[[  2  21  -1  14 -12  -9  -8]
 [-14   4  -1  19   6 -14   6]
 [-10   4  15  19   6 -30   6]] → 6

[[-26  -1   2  24   1]
 [ 10  10  11 -19   3]] → 2

[[-13  -7   6   0]
 [  9  28  14  22]
 [  4  23  -7   4]] → 28

[[-10  31  13 -11  14]
 [ -6  24  10  -8  14]] → 13

[[-13 -14  15 -11]
 [-31 -32 -27  17]] → -14

[[ 27  27  10 -17  28]
 [ 29  28   5 -14  33]
 [ 16  20  10 -10   6]] → 5

[[-23  -1  20  13   4  19]
 [-23  -1  20   8  34  -7]] → 13

[[  3  27  19  16  12 -22   3]
 [ 14  -9 -26  -5 -21  15  10]
 [  6  16  27  -3 -25 -19 -22]] → -21

[[ -3  15  -3  26]
 [  1   8  -2 -19]
 [  3  -4  -3 -27]] → 8
---
[[-0.08 -0.07  0.10 -0.09 -0.15 -0.16]
 [-0.15  0.01  0.14 -0.16 -0.14 -0.14]
 [-0.13  0.04 -0.03 -0.11  0.05 -0.06]] → -0.09

[[  2.57   1.47   7.99 -16.66  12.35  10.54   2.30]
 [-17.29 -10.86  -0.57   6.98  -4.71  -3.42   8.54]
 [ -7.78  15.89   1.03  -8.46   2.67  -4.01  -7.61]] → 12.35

[[ -44.972  191.626   10.151  -37.951  -26.185   56.903   80.648]
 [ -49.350 -147.111   14.735   49.636  -30.819  -58.452  -54.410]
 [ -28.806  159.386  -52.974   11.958 -102.538  -93.647  -69.154]] → -26.185

[[ 0.03  0.02  0.01  0.01]
 [ 0.07  0.12 -0.17  0.00]
 [-0.07 -0.12  0.08 -0.06]] → 0.02

[[-11.415   0.577   2.992  -9.066]
 [ 11.882   7.898  -4.658   7.764]
 [ -1.203 -13.264  -5.448   3.069]] → 0.577

[[ 0.05  0.07 -0.01  0.05]
 [-0.12 -0.11  0.16 -0.11]
 [-0.10 -0.08  0.14 -0.09]] → 0.07

[[ 0.026 -0.029  0.093 -0.045 -0.049]
 [ 0.135 -0.040  0.063 -0.063 -0.126]
 [-0.137  0.028  0.083 -0.024  0.005]] → 0.093
---
array([[171,  62, 200, 187, 112, 214],
       [221, 184, 103, 210, 240, 118],
       [100, 119,  82,  80, 187, 222]]) 214, 100

array([[167,  42, 187, 116, 119, 191],
       [117,  91,  87, 104,  42, 128],
       [180,  54, 215, 124, 106, 129]]) 191, 180

array([3, 8, 6, 2, 1, 5]) 5, 3

array([ 792, -284, -253,  942, -646]) -646, 792

array([[7, 1, 5, 6, 2, 7],
       [7, 2, 5, 6, 3, 6]]) 7, 7

array([602, 160,  60, 790, 129, 384]) 384, 602

array([3, 8, 0, 6]) 6, 3

array([[26, 80, 94, 28, 33, 64],
       [68, 17, 41, 71, 45, 83]]) 64, 68

array([[ 467,  160,  330,   11, -746],
       [ 392,  -60,  833, -308,  112],
       [ 842, -321,  423,  504,  454]]) -746, 842
---
Q: ((34, 24, 79, 40), (19, 29, 66, 41))
A: 34
Q: ((105, 54, 395, 858), (588, 666, 34, 929))
A: 105
Q: ((684, 262, 198, 455), (338, 853, 29, 382))
A: 684
Q: ((74, 274, 379, 363, 302, 999, 444), (621, 383, 255, 373, 87, 461, 380))
A: 74
Q: ((105, 874, 253, 696, 981, 747, 785), (679, 817, 581, 537, 776, 680, 621))
A: 105
Q: ((-5, 15, 14, -9, 17), (-26, 26, 17, 14, 25))
A: -5
Q: ((2, 5, 1, 2, 8), (6, 4, 6, 2, 6))
A: 2
Q: ((7, 22, -11, 2, -9, 16, 11), (40, 18, -32, 48, 11, 40, 9))
A: 7
---
[[-520  235  592  251  152]
 [ 551 -176  281  226  222]
 [ 551 -176  281  226  221]] result: 592

[ 99  33 194 205 170] result: 194

[[191 196  86  72 179]
 [ 60 122 161 178 121]
 [ 71 206 102  48 197]] result: 86

[ 34 247 161 148 100] result: 161

[-47  24  -2  43  47] result: -2

[2 2 8 8 5] result: 8

[[1 3 6 3 3]
 [8 3 3 3 8]
 [1 5 6 5 2]] result: 6

[327 189 577 837 350] result: 577

[6065 7892 1999 4444 4327] result: 1999
---
17.1	-9.5	-19.2	-13.9	-4.9
-19.7	9.0	5.2	17.4	0.6
4.9	17.8	11.8	12.5	8.7
-> 8.7

-0.07	0.00	-0.04	-0.07	0.05	-0.05	-0.01
0.04	-0.12	0.09	0.04	0.18	-0.17	-0.13
-0.06	-0.01	-0.04	-0.05	0.06	-0.04	-0.02
-> -0.02

-0.160	-0.159	0.099	-0.167	-0.165	-0.154	-0.154
-0.037	-0.164	-0.062	0.235	-0.158	-0.156	-0.178
0.206	-0.154	0.223	0.205	-0.158	0.225	0.221
-> 0.221

-2.1	-1.1	-0.4	-0.8	-1.1	0.1
-2.2	-1.0	-0.6	-0.6	-1.0	0.2
1.5	0.3	-1.7	-1.6	0.3	-1.2
-> -1.2

0.12	-0.03	0.06	-0.03
-0.05	0.15	-0.13	0.15
-0.03	0.12	-0.08	0.10
-> 0.10

0.682	1.525	1.165	-2.049	0.511	1.810	1.146
1.030	1.229	1.564	0.383	-0.874	0.919	-0.139
1.831	1.113	1.189	1.753	-0.011	1.278	0.500
-> 0.500
---
[ 19  14 -16  18  25  11] ⇒ 25, 19

[[-34 -25 -19 -20  18 -14]
 [ 15  14  21  27 -30   9]] ⇒ 27, 21

[-27 -15 -15 -19   6  -1] ⇒ 6, -1

[[  4  -1   0  17   2 -11  16]
 [  8  -6  11  25   5 -14  32]
 [  7  21  -9  31  -3 -14  25]] ⇒ 32, 31

[ 18 -25 -19  24] ⇒ 24, 18

[ 18  32  10  -8  14  -3 -17] ⇒ 32, 18

[[ -9   5  -1 -31 -18 -13  -4]
 [ 17 -10 -20  28 -10  -7   5]
 [-31   3 -10  -8 -21 -14 -25]] ⇒ 28, 17
---
[-14 -13   6 -30  17  19] out 19, -14

[[  0  15 -10 -13  15  -3]
 [  0  19 -14  -9  19  -7]
 [  5  -3 -12  28  -3  -8]] out -3, 5

[ 34  -1  -2 -12   6  14] out 14, 34

[-30   3  19  26   7  25] out 25, -30

[-21   7  19 -35  -1  -9] out -9, -21

[[-17 -18   9 -28]
 [-19 -11   8 -29]
 [-25 -20  16  -6]] out -28, -25
---
Q:
[[ 23  23 -10  10   5  21]
 [ 34  24  17  15  16  20]
 [ -7 -30  13  11  -7   0]]
A: 23

Q:
[[-15 -17 -29 -25  16  -4  18]
 [ -1 -27 -21 -24 -25 -14  22]]
A: -15

Q:
[[ -1   2   8 -19 -28   6]
 [  3 -16 -20  27 -34  20]]
A: -1

Q:
[[  5 -20 -26 -13 -31]
 [  7 -31 -21 -17 -28]]
A: 5

Q: [ 24   0   2 -26]
A: 24

Q: [-28 -13   2  34  -6   4]
A: -28
---
array([[ 1.79,  0.70, -0.13, -0.93,  0.44, -1.13],
       [ 1.86, -1.44,  1.71,  0.74,  1.00, -0.80],
       [ 1.63,  1.19, -0.92,  0.92,  0.32, -0.51]]) >> -0.93

array([-14.4,  19.2,   2.6,   3.5,   3.1,   1.7]) >> 2.6

array([-119.96,  123.76,  126.45,  -49.54]) >> 123.76

array([ 1.71,  0.81, -1.23, -0.30]) >> 0.81

array([[ 0.13,  0.10, -0.22,  0.21],
       [ 0.15,  0.15, -0.18,  0.02],
       [ 0.01, -0.19,  0.08,  0.16]]) >> -0.18

array([-119.39,  -96.97,   90.47, -132.07]) >> -96.97

array([[ 0.065,  0.069,  0.071, -0.089,  0.008,  0.059, -0.011],
       [-0.215,  0.014,  0.095, -0.020,  0.142, -0.006,  0.105],
       [ 0.170,  0.105,  0.100,  0.054,  0.025,  0.066,  0.009]]) >> -0.020

array([[  9.8, -18.5,  17.7,   1.6],
       [  8.3, -15.6,  20.8,  -4.0],
       [ 10.8, -19.7,  14.6,   5.7]]) >> -15.6
